128 stands for zero in the data rows.
Here are some numbered points:
[119 112 127 129 143 123 132 135 132 136 124 107] 0
[110 128  97 121 164 131 142 118 129  83 123 141] 1
[120 124 142 115 134 103 108 128 129 142 133 104] 2
[109 155 119 124 138 152 134 119 131  92 145 171] 3
[123  92  96 208 113 135 136 154  61 157  69 115] 4
[100 128 108 140 160  96 122 139 129 148  98 110] 5
[135 114 141 117 132 145 136 133 136 117 128 125] 6
[128 108 128 139 130 138 130 156 126 124  93 120] 7
[129 136 147 129 111 141 124 119 128 142 139 137] 8
[114 130 131 122 131 118 125 143 133 155 136 114] 9
[156  88 149 138 107 179 117 129 130  93 111 139] 10
[177 178 204  73  55 169  79  75 180  56 232 192] 11
[149 135 168 109  92 154 121 107 155 109 164 142] 12
[127 115 137 134 134 152 136 127 130 123 120 131] 13
[138 119 118 125 149 140 105 129 134  72 133 122] 14
[136 134 134 159  79 118 107 125 103 155 144 122] 15
[120 140 139 128 126 116 136 139 124 165 133 128] 16
[130 174 116 130 124 198 140 125 133 150 120 159] 17
[187 178 208  93  57 164 109  87 183 105 199 184] 18
[103  95  77 185 178 118 142 152 108 127  22  99] 19
[129 110 120 139 148  99 107 134 145  88 188 106] 20
[ 94 128 101 165 160  98 161 165 108 171  92  98] 21
[140  85 139 118 134 115 124 147 121 117 125 104] 22
[133 140 142 136 104 141 132 132 158 152 134 136] 23
[127 101 110 144 152 139 143 130 134  85 100 128] 24
[161  95 145 140 119 150 121 129 146  97 105 125] 25
[115 104  75 189 119 113 126 149  70 165  77 103] 26
[140 180 172 112  83 166 133 115 127 156 162 167] 27
[136  80 141 115 124 139 118 142 124 110 135 115] 28
[163  91 144 142 127 130 114 133 140 102  96 115] 29
[ 90  98  69 142 213  70 173 143  93 160  70  83] 30
[137 108 124 133 139 143 137 130 142 111 100 121] 31
[102 134 129 120 126 142 130 128 130 128 128 126] 32
[126 140 126 133 131 119 137 138 118 164 114 128] 33
[128 116 114 145 145 145 136 128 140 120 105 118] 34
[ 85 163  66 131 186 110 150 122 118 122 114 137] 35
[113  51  93 145 164  64 134 138  92 120  59  78] 36
[133 116 155 134 121 131 120 122 143 116 120 125] 37
[125 113 130 130 138 128 142 162 129 139 115 130] 38
[ 66  88  46 184 188  62 163 163  56 183  55  76] 39
[132 101 127 131 133 143 129 147 117 127 104 125] 40
[ 88  98  73 165 179  58 170 156  87 183  73  82] 41
[130 140 129 119 131 148 132 132 142 137 135 123] 42
[146 119 151 112 108 156 120 122 138  87 168 138] 43
[ 95 102  76 157 184 119 164 146 111 136  84  98] 44
[130 108 128 137 129 140 134 156 121 125  97 121] 45
[121 122 124 136 137 111 133 138 128 146 102 120] 46
[ 31  37   0 241 255  35 185 200  24 169   0  36] 47
[127 124 119 120 129 157 137 125 132  85 141 150] 48
[118 138 136 128 130 113 136 140 123 164 130 126] 49
[133 146 139 139 111 161 138 138 133 156 129 142] 50
[212 218 248  92   6 204  94  66 189 104 227 223] 51
[138 112 113 129 140 137 140 138 124 134 133 115] 52
[164 117 173 114  98 153 113 122 148 106 156 133] 53
[170 182 173 136  77 187 146 117 140 157 148 185] 54
[132 108 136 120 130 157 141 125 133 110 125 132] 55
[137 114 122 120 128 171 137 131 127 100 120 147] 56
[ 75  55  32 199 224  40 150 161  49 148  30  45] 57
[113  73 105 146 182 112 156 140 122 106  95  87] 58
[115 109  77 157 162 170 174 140 113  90  82 158] 59
[173 151 192  72  75 176 111  99 157  97 195 162] 60
[134 139 143 136 101 143 131 131 163 151 136 137] 61
[ 86 122 102 154 152 102 133 146 123 163  96 118] 62
[155 126 141 142  92 114 112 117 100 148 132 123] 63
[121 121 132 113 156 123 111 110 140 110 132 103] 64
[189 190 191  50  36 181  98  86 174  42 214 222] 65
[107 110 104 162 128 105 164 152 126 166 101  99] 66
[103 102 108 130 161 127 148 135 125 129 109 105] 67
[185 170 202  98  63 163 110  91 180 103 190 179] 68
[159 239 158  28  94  81  87  56 190  69 225 204] 69
[116 131 117 134 141  95 130 132 133 161 109 110] 70
[ 70  79  33 179 214  50 158 153  66 162  36  66] 71
[126  99 128 127 141 151 130 135 133 113 116 122] 72
[ 94 142 131 129 114 134 132 125 146 135 137 125] 73
[137 159 131 120 117 164 118 106 179  58 154 167] 74
[107 147  75 148 132 102 124 130  77 161  82 118] 75
[144 125 129 165 111 154 123 138 153 124  98 129] 76
[131 152 154 135 111 157 134 114 143 140 146 147] 77
[ 94 116  91 149 168  62 142 154 112 177  91  87] 78
[151 149 116  98 129 189 136 111 138  60 133 196] 79
[123 197 127 118 107 174 134 120 145 166 167 155] 80
[150 131 143 106 112 169 117 116 136  90 154 157] 81
[ 72 126  59 150 192  55 139 142  91 182  80  77] 82
[142 166 130 105  98 184 129 110 154  66 159 188] 83
[118 123 122 139 139 109 134 139 127 150 102 117] 84
[157 192 224 111  58 162  83  75 173 120 207 179] 85
[130 138 129 120 132 148 132 131 141 136 135 123] 86
[127 127 133 104 129 139 121 110 131  73 162 147] 87
[119 131 117 137 140 101 132 132 134 160 106 114] 88
[136  93 134 122 132 115 125 146 116 125 124 107] 89
[123 115 119 146 115  97  95 122  97 144 129 103] 90
[157 116 166 117 104 147 117 126 143 112 149 130] 91
[134 109 135 132 124 140 130 153 125 123 105 121] 92
[106  97 102 152 148  92 139 151 102 148  90 101] 93
[ 89 193  86 148 144 132 151 149 103 207 103 142] 94
[123  95 126 128 154 115 131 126 136 113 121 101] 95
[ 76  83  44 177 210  39 154 146  82 163  44  58] 96
[111  80  91 155 157 111 152 153  89 146  70 104] 97
[128 171 111 128 130 197 140 124 131 142 118 159] 98
[150 112 138 137 114 190 141 144 134 110 106 156] 99
[104 116 119 125 153  92 105 134 122 139 108  92] 100
[127 131 119  95 145  83 137 113 149  39 150 154] 101
[127  42 106 153 179 128 160 138 123  90  68  92] 102
[132 155 142 125 123 136 112 109 129 144 135 132] 103
[120 164  96 108 157 143 165 109 135  77 123 187] 104
[126 124 116 149 125 113 119 137 110 158 106 112] 105
[ 69  58  26 204 229  31 154 167  47 164  23  40] 106
[100  92  98 128 177  96 161 159  97 156  88 102] 107
[122 137 135 107 129 159 122 118 132 137 155 144] 108
[186 176 206  77  45 181  93  89 179  80 218 189] 109
[139 129 131 150 118 157 147 136 121 141  99 148] 110
[155 189 189 117  74 148 115  95 150 157 183 161] 111
[159 144 160 126  79 165 130 112 165 126 160 154] 112
[ 89 129 120 138 126 129 137 132 140 136 119 116] 113
[119  96 110 139 148  89 110 129 115 132  99  91] 114
[119 106 123 117 153 106 128 144 111 141  96 116] 115
[108 146  74 149 134 100 123 131  77 159  80 116] 116
[178 118 176 121  90 172 117 109 159  95 142 148] 117
[106 118  96 169 131 112 151 149  88 173  91 114] 118
[119 118 122 129 138 146 142 135 128 135 127 122] 119
[ 81  87  49 173 205  51 155 145  85 155  50  66] 120
[146 128 134 125 123 152 131 127 138  93 142 142] 121
[106 141 118 153 132 109 135 133 129 166 108 116] 122
[138 109 156 151  94 169 129 133 165 116 123 131] 123
[111 137 132 114 131  60 105 122 125 174 154  88] 124
[136 122 153 132 116 120 117 131 144 135 132 112] 125
[115 132 114 135 144  90 131 132 133 164 106 109] 126
[139 118 134 139 108 139 124 139 135 140 125 127] 127
[121 157 132 138 137 102 103 118 137 160 127 101] 128
[ 80 168  58 132 192 106 154 123 116 122 113 140] 129
[151 138 175 107  86 156 119 103 158 106 168 146] 130
[124 104 129 128 143 103 120 134 120 132 110 111] 131
[152 125 139 142  97 115 113 120 102 147 128 122] 132
[131 104 155 118 116 143 114 144 131 118 154 115] 133
New points follow, each followed by the numbers of its five nearest points above by angle, seen from the average point of the numbered points, nearest first.
[131 119 148 136 120 115 117 136 143 139 128 108] 125 2 37 9 124
[125 122 126  83 156  93 144 108 139  66 149 157] 101 87 1 104 69
[128  51 110 152 171 134 157 137 124  94  74  98] 102 58 24 36 31
[138 171 168 113  90 161 133 116 128 152 158 161] 27 111 8 77 54
[118 107 109 142 147  93 113 128 113 138  99  96] 114 100 36 96 57
[133 106 129 142 137 135 133 121 136 105  98 114] 31 24 29 102 34
[119 103  79 181 123 115 124 144  78 152  83 107] 26 4 118 97 39
[117 111 115 146 137 133 121 143 129 133  98 113] 19 7 97 47 45
[127 135 146 127 113 137 122 120 128 143 139 133] 8 111 27 85 77
[ 95  98  75 141 204  78 167 143  97 155  74  87] 30 120 71 96 107
[132 155 129 131 103 171 146 144 130 156 136 154] 50 54 17 80 27
[126  81  99 157 171 136 157 139 130 111  73 102] 102 58 19 34 44
[134 132 117 152 115  85 102 117  98 153 123 100] 90 105 132 124 63
[133 124 134 167  78 128 111 130  96 157 131 127] 15 132 63 127 90
[128 120 130 144 124 140 142 147 123 147 104 133] 110 45 38 7 4
[136 120 138 138 103 136 124 137 134 142 128 128] 127 61 23 123 112
[ 80 154  62 133 189  61 141 137  80 198  99  84] 82 78 41 5 30
[139 130 130 152 120 159 150 136 120 142  96 150] 110 99 50 17 98
[139 128 151 128 121 111 106 123 140 131 156 108] 125 2 133 91 53
[155  91 149 138 108 175 118 129 131  97 112 138] 10 25 99 117 123
[156 241 159  27  97  77  85  56 195  70 228 202] 69 11 65 109 18
[125 114 114 125 136 168 150 140 113  98 121 154] 56 48 59 79 99
[119 100  83 182 121 113 125 148  76 158  81 103] 26 4 118 105 97
[165 243 168  20  90  86  83  52 199  64 236 208] 69 11 65 109 18
[145 101 133 137 133 131 125 141 133 119  98 118] 29 92 25 7 31
[125  99 126 128 142 144 128 134 131 115 113 119] 72 31 102 40 28
[110  58  94 146 163  68 134 140  95 125  62  81] 36 57 114 93 106
[124 122 122 130 134 142 144 151 115 152 109 130] 38 33 118 94 110
[113  77 109 142 164  95 132 146 112 126  79  97] 36 57 93 106 58
[ 90 187  94 146 136 136 149 144 108 194 107 144] 94 33 122 75 116
[130 123 131 163  86 122 112 130  97 157 129 123] 15 132 63 90 105
[131 117 134 115 133 104 113 136 133 144 133 103] 2 124 9 100 131
[111 163 108  82 157  69 135  99 151  81 147 163] 101 69 104 1 87
[129 129 119 146 124 115 120 136 115 160 107 114] 105 122 26 118 33
[134 133 136 162  76 131 109 129  98 157 134 132] 15 63 132 127 8
[150 157 114 100 129 190 137 110 137  65 134 200] 79 83 48 3 81
[103 172 113 154 121 128 151 137 125 194 112 135] 94 33 122 49 16
[141 129 138  88 141 150 132 103 124  66 161 158] 87 48 81 121 79
[108 124  90 119 171 128 143 119 127  76 120 140] 1 104 24 35 101
[104 127 112 138 157  97 121 139 128 147 103 111] 5 78 82 62 126
[118 118 120 121 130 140 138 149 118 134 121 112] 119 38 52 45 40
[108 119  98 171 124 110 149 149  85 177  92 115] 118 26 4 39 21
[128 132 123 149 114 115 138 144 103 171 123 127] 33 105 49 118 16
[120 116 116 131 157 141 136 132 120 100 107 131] 24 1 59 102 72
[152 194 189 117  78 150 119  94 155 157 182 162] 111 85 27 8 77
[105 118 117 125 154  96 108 135 122 140 108  94] 100 114 5 131 78
[161 127 155 122  91 170 139 137 143 128 163 149] 112 60 12 53 51
[175 189 178 138  70 195 151 115 138 159 151 193] 54 27 77 50 51
[146 123 150 118 106 159 121 123 141  89 163 140] 43 81 121 12 53
[120 124  95 138 148 147 149 131 122  97 114 148] 59 1 104 24 48
[119 151 126 140 139  99 106 120 131 160 122 101] 128 124 70 126 88
[113 120 115 123 154  76 112 135 130 149 112  93] 100 70 126 5 114
[125 126 116 101 147  85 138 117 144  49 141 149] 101 87 1 14 104
[163 254 164  14  91  77  82  48 203  61 240 214] 69 11 65 109 18
[160 190 225 114  57 164  87  74 172 118 202 183] 85 51 18 68 111
[156 146 160 123  80 166 132 111 170 125 163 156] 112 51 68 18 130
[ 98 127 102 166 158 102 159 166 108 169  91 101] 21 41 39 62 66
[131 116 134 114 133 104 112 137 132 145 131 104] 2 124 9 131 100
[129 124 119 115 129 165 140 125 135  77 144 156] 48 79 121 83 56
[125 122 115 120 145 143 106 137 132 119 117 114] 14 64 72 34 31
[136 120 152 132 118 118 115 132 143 135 131 110] 125 37 2 91 133
[117 122 130 122 128 121 118 143 127 144 126 117] 9 2 124 49 16
[124 117 118 146 112  94  92 119  94 147 133 101] 90 15 105 132 63
[121 114  91 177 109 119 121 141  83 160  95 112] 26 4 118 105 116
[145 112 142 132 128 141 140 130 138 116 133 115] 6 91 53 117 25
[122 114 111 153 119 105  87 122  82 133 121 107] 90 105 26 114 132
[111 121 137 124 136  63 110 131 131 161 134  86] 124 2 100 70 126
[132 136 147 128 111 145 123 119 130 138 138 138] 8 111 27 85 77
[128 107 152 117 118 134 114 143 130 124 153 111] 133 28 91 53 125
[125 110 130 132 138 126 143 165 128 138 113 130] 38 45 7 92 40
[104 127 109 165 153 104 158 162 111 165  95 103] 21 41 66 118 39
[142 166 131 105 100 181 128 110 152  73 159 183] 83 74 81 65 79
[111 131 136 105 108 156 126 137 134 150 152 134] 108 42 8 86 27
[ 99 101 104 133 166 126 153 137 123 135 105 102] 67 44 30 107 58
[135 118 147 134 121 123 119 134 141 131 127 114] 125 37 91 133 53
[ 98 137 101 117 160 126 141 120 126  96 141 132] 1 35 129 104 101
[ 80  93  62 170 189  43 175 160  81 190  63  74] 41 39 96 78 120
[ 87 142 115 105 144 112 146 131 126 154 145 112] 9 49 124 16 113
[152 134 171 173  36 167  93 135  67 182 168 135] 15 63 132 8 127
[150 151 117  99 128 190 136 108 140  58 135 197] 79 83 48 81 74
[130 102 134 130 138 107 118 132 123 127 110 113] 131 114 89 22 36
[105 132 108 125 139 158 153 140 116 139 119 135] 119 98 17 59 94
[131 116 135 114 131 108 114 138 132 144 130 108] 2 124 9 125 89
